M =
[[128 119 125 118 137 131 119]
 [129 129 137 128 124 131 130]
 [128 123 137 137 136 132 125]
 [127 132 124 130 124 125 131]
 [129 132 117 101 100 129 131]
 [128 126 122 120 131 127 125]
 [127 129 128 136 136 125 128]]
Rows and columns are counted from 1.
row 1 col 1: 128
row 6 col 4: 120
row 2 col 3: 137
row 5 col 3: 117
row 7 col 1: 127
row 4 col 6: 125
row 1 col 5: 137
row 7 col 3: 128
row 5 col 6: 129
row 2 col 1: 129
row 3 col 4: 137
row 5 col 5: 100
row 4 col 2: 132
row 5 col 4: 101
row 5 col 7: 131
row 3 col 5: 136
row 6 col 2: 126
row 7 col 6: 125

a =
[[128 135 133 130 146 136]
 [129 124 134 139 111 140]
 [145 138 119 125 149 125]
 [146 141 119 123 157 125]
 [127 120 124 127 108 121]]
Indices start at 1.
(1, 1) -> 128
(3, 3) -> 119
(3, 1) -> 145
(5, 1) -> 127
(4, 1) -> 146
(1, 4) -> 130
(3, 6) -> 125
(4, 4) -> 123
(2, 6) -> 140
(5, 6) -> 121

W =
132  128  124  143  108  119  137  138  136  121  116
125  138  131  126  120  138  131  130  143  130  125
121  130  127  135  123  126  130  130  139  128  122
132  135  126  116  126  128  135  137  130  134  122
128  126  126  128  128  125  124  127  122  128  123
124  123  143  128  124  127  115  143  134  142  116
117  127  130  135  131  126  121  122  133  125  128
132  130  127  131  138  120  134  118  118  128  136
122  132  123  131  122  129  124  134  132  129  117
136  135  150  123  128  124  137  141  123  143  114
128  138  122  125  123  127  131  132  133  132  127
133  120  115  130  133  127  131  137  134  127  137
124  120  119  129  130  126  126  139  125  125  126
Indices start at 1.
(1, 1) -> 132
(7, 1) -> 117
(3, 4) -> 135
(2, 4) -> 126
(5, 5) -> 128
(11, 11) -> 127
(12, 6) -> 127
(9, 7) -> 124
(3, 6) -> 126
(8, 6) -> 120
(9, 11) -> 117
(10, 3) -> 150
(6, 11) -> 116
(13, 11) -> 126
(5, 4) -> 128
(8, 5) -> 138
(4, 7) -> 135
(13, 2) -> 120
(13, 4) -> 129
(6, 9) -> 134
(1, 3) -> 124
(5, 3) -> 126
(11, 1) -> 128
(7, 6) -> 126
(1, 5) -> 108
(3, 10) -> 128
(5, 2) -> 126
(5, 1) -> 128
(12, 4) -> 130
(11, 2) -> 138
(6, 4) -> 128
(2, 8) -> 130
(13, 6) -> 126
(7, 3) -> 130
(4, 8) -> 137

B =
[[131 138 125 120]
 [120 145 125 124]
 [113 142 132 117]
 [129 133 126 124]
 [130 143 129 103]
 [123 139 133 106]
 [129 141 130 105]
 [118 139 130 122]
 [127 133 129 119]
 [114 143 136 102]
 [125 155 120 120]
 [114 141 135 109]
 [118 141 129 123]]
Indices start at 1.
(1, 1) -> 131
(11, 1) -> 125
(8, 4) -> 122
(10, 4) -> 102
(10, 1) -> 114
(12, 1) -> 114
(5, 4) -> 103
(10, 2) -> 143
(9, 1) -> 127
(4, 2) -> 133
(10, 3) -> 136
(5, 2) -> 143
(11, 2) -> 155
(8, 2) -> 139
(3, 2) -> 142
(1, 2) -> 138
(9, 2) -> 133
(1, 4) -> 120
(7, 4) -> 105
(4, 3) -> 126
(7, 3) -> 130

X =
[[122 114 117 129 138 119 134 138 134 140 135 121]
 [138 131 138 124 116 135 121 108 119 111 131 123]
 [133 137 116 124 133 136 131 126 131 124 134 139]
 [128 132 130 115 116 136 130 143 154 129 123 141]
 [125 121 122 138 140 119 131 136 136 128 128 128]
 [110 135 110 123 114 137 121 138 104 133 118 119]
 [127 131 139 111 131 143 131 118 131 137 143 116]
 [138 133 124 120 131 121 142 135 121 140 117 137]
 [121 119 115 127 141 117 135 143 128 139 132 129]
 [113 138 127 141 140 134 115 121 134 120 130 129]
 [128 127 127 112 110 133 124 143 154 130 113 136]
 [117 127 142 136 126 125 121 123 138 127 122 121]
 [132 123 127 126 142 121 138 136 123 137 125 134]]
Rows and columns are counted from 1.
(1, 1) => 122
(12, 3) => 142
(8, 7) => 142
(11, 9) => 154
(9, 11) => 132
(7, 6) => 143
(13, 2) => 123
(10, 10) => 120
(2, 5) => 116
(10, 4) => 141
(2, 6) => 135
(7, 10) => 137
(10, 2) => 138
(6, 8) => 138
(4, 3) => 130
(1, 8) => 138
(9, 6) => 117
(1, 7) => 134
(13, 7) => 138
(11, 10) => 130
(8, 4) => 120
(11, 3) => 127
(3, 8) => 126
(7, 3) => 139
(1, 12) => 121
(5, 7) => 131
(13, 11) => 125
(13, 4) => 126
(5, 8) => 136
(8, 11) => 117
(8, 12) => 137
(12, 4) => 136
(6, 3) => 110
(2, 10) => 111
(12, 5) => 126
(1, 3) => 117
(10, 1) => 113

x =
[[127 131 124 119 129 125 132 124 132 133 125 115]
 [129 120 140 151 116 135 123 133 120 122 139 115]
 [123 124 138 130 128 126 123 129 123 130 119 115]
 [130 129 110 126 138 129 125 132 130 127 136 115]
 [117 125 129 127 131 122 122 131 129 122 135 115]]
Indices start at 1.
row 1 col 1	127
row 2 col 3	140
row 5 col 9	129
row 3 col 4	130
row 4 col 2	129
row 2 col 12	115
row 4 col 9	130
row 3 col 2	124
row 5 col 1	117
row 1 col 3	124
row 1 col 12	115
row 4 col 11	136
row 3 col 6	126
row 2 col 1	129
row 4 col 10	127
row 4 col 12	115
row 1 col 8	124
row 5 col 12	115
row 3 col 10	130
row 3 col 11	119
row 4 col 6	129
row 5 col 2	125

m =
[[144 151 124 140 127 123 134 121 137 122 118 129 117 136]
 [126 119 123 116 153 130 124 125 135 126 123 125 152 131]
 [127 136 139 144 118 147 128 132 141 110 128 129 130 137]
 [130 127 138 132 119 144 132 133 131 113 129 134 129 138]
 [131 133 141 138 113 144 132 141 135 116 119 123 136 133]
 [136 134 144 134 115 150 134 133 143 113 128 120 133 144]
 [132 132 133 123 127 150 118 142 139 111 128 130 129 142]
 [138 145 136 133 131 122 140 114 130 127 123 129 123 133]
 [137 142 137 128 122 147 119 134 137 114 132 119 130 131]
 [139 143 117 138 123 135 127 125 139 130 126 135 117 138]
 [132 140 135 129 110 148 127 142 135 108 121 125 131 128]
 [130 135 137 137 115 147 133 130 134 110 121 129 136 139]
 [124 138 136 129 118 143 125 133 136 123 135 118 131 135]
 [126 135 140 127 118 143 128 138 135 117 134 121 135 128]]
Indices start at 1.
row 1 col 1	144
row 10 col 6	135
row 5 col 14	133
row 2 col 8	125
row 9 col 13	130
row 10 col 5	123
row 2 col 14	131
row 9 col 5	122
row 11 col 8	142
row 12 col 3	137
row 12 col 8	130
row 3 col 1	127
row 14 col 11	134
row 12 col 7	133
row 14 col 10	117
row 14 col 3	140
row 13 col 14	135
row 1 col 3	124
row 8 col 6	122
row 11 col 6	148
row 8 col 1	138
row 9 col 11	132
row 13 col 11	135
row 11 col 5	110
row 10 col 8	125
row 1 col 2	151
row 8 col 9	130
row 4 col 10	113
row 1 col 10	122
row 13 col 13	131
row 5 col 12	123
row 12 col 1	130
row 9 col 14	131
row 14 col 9	135
row 14 col 4	127
row 12 col 10	110
row 11 col 10	108
row 6 col 4	134
row 5 col 10	116

data =
[[140 118 122 117 128 151 124]
 [126 137 124 135 133 129 146]
 [127 131 122 128 122 136 127]
 [126 131 134 135 110 129 108]
 [114 137 139 134 135 145 141]
 [141 129 125 126 137 116 126]
 [139 138 132 136 132 109 117]
 [127 141 141 142 125 119 125]
 [134 135 131 137 139 135 127]
 [135 134 136 137 124 147 133]
 [139 126 129 124 144 128 130]
 [115 131 133 132 118 138 126]]
Indices start at 1.
(1, 1) => 140
(6, 4) => 126
(11, 7) => 130
(7, 4) => 136
(11, 4) => 124
(12, 6) => 138
(6, 2) => 129
(5, 4) => 134
(2, 2) => 137
(4, 5) => 110
(4, 7) => 108
(5, 2) => 137
(7, 5) => 132
(5, 7) => 141
(11, 6) => 128
(3, 5) => 122
(10, 2) => 134
(2, 4) => 135
(3, 1) => 127
(5, 3) => 139
(11, 2) => 126
(6, 1) => 141
(8, 2) => 141
(12, 2) => 131
(8, 4) => 142
(3, 2) => 131
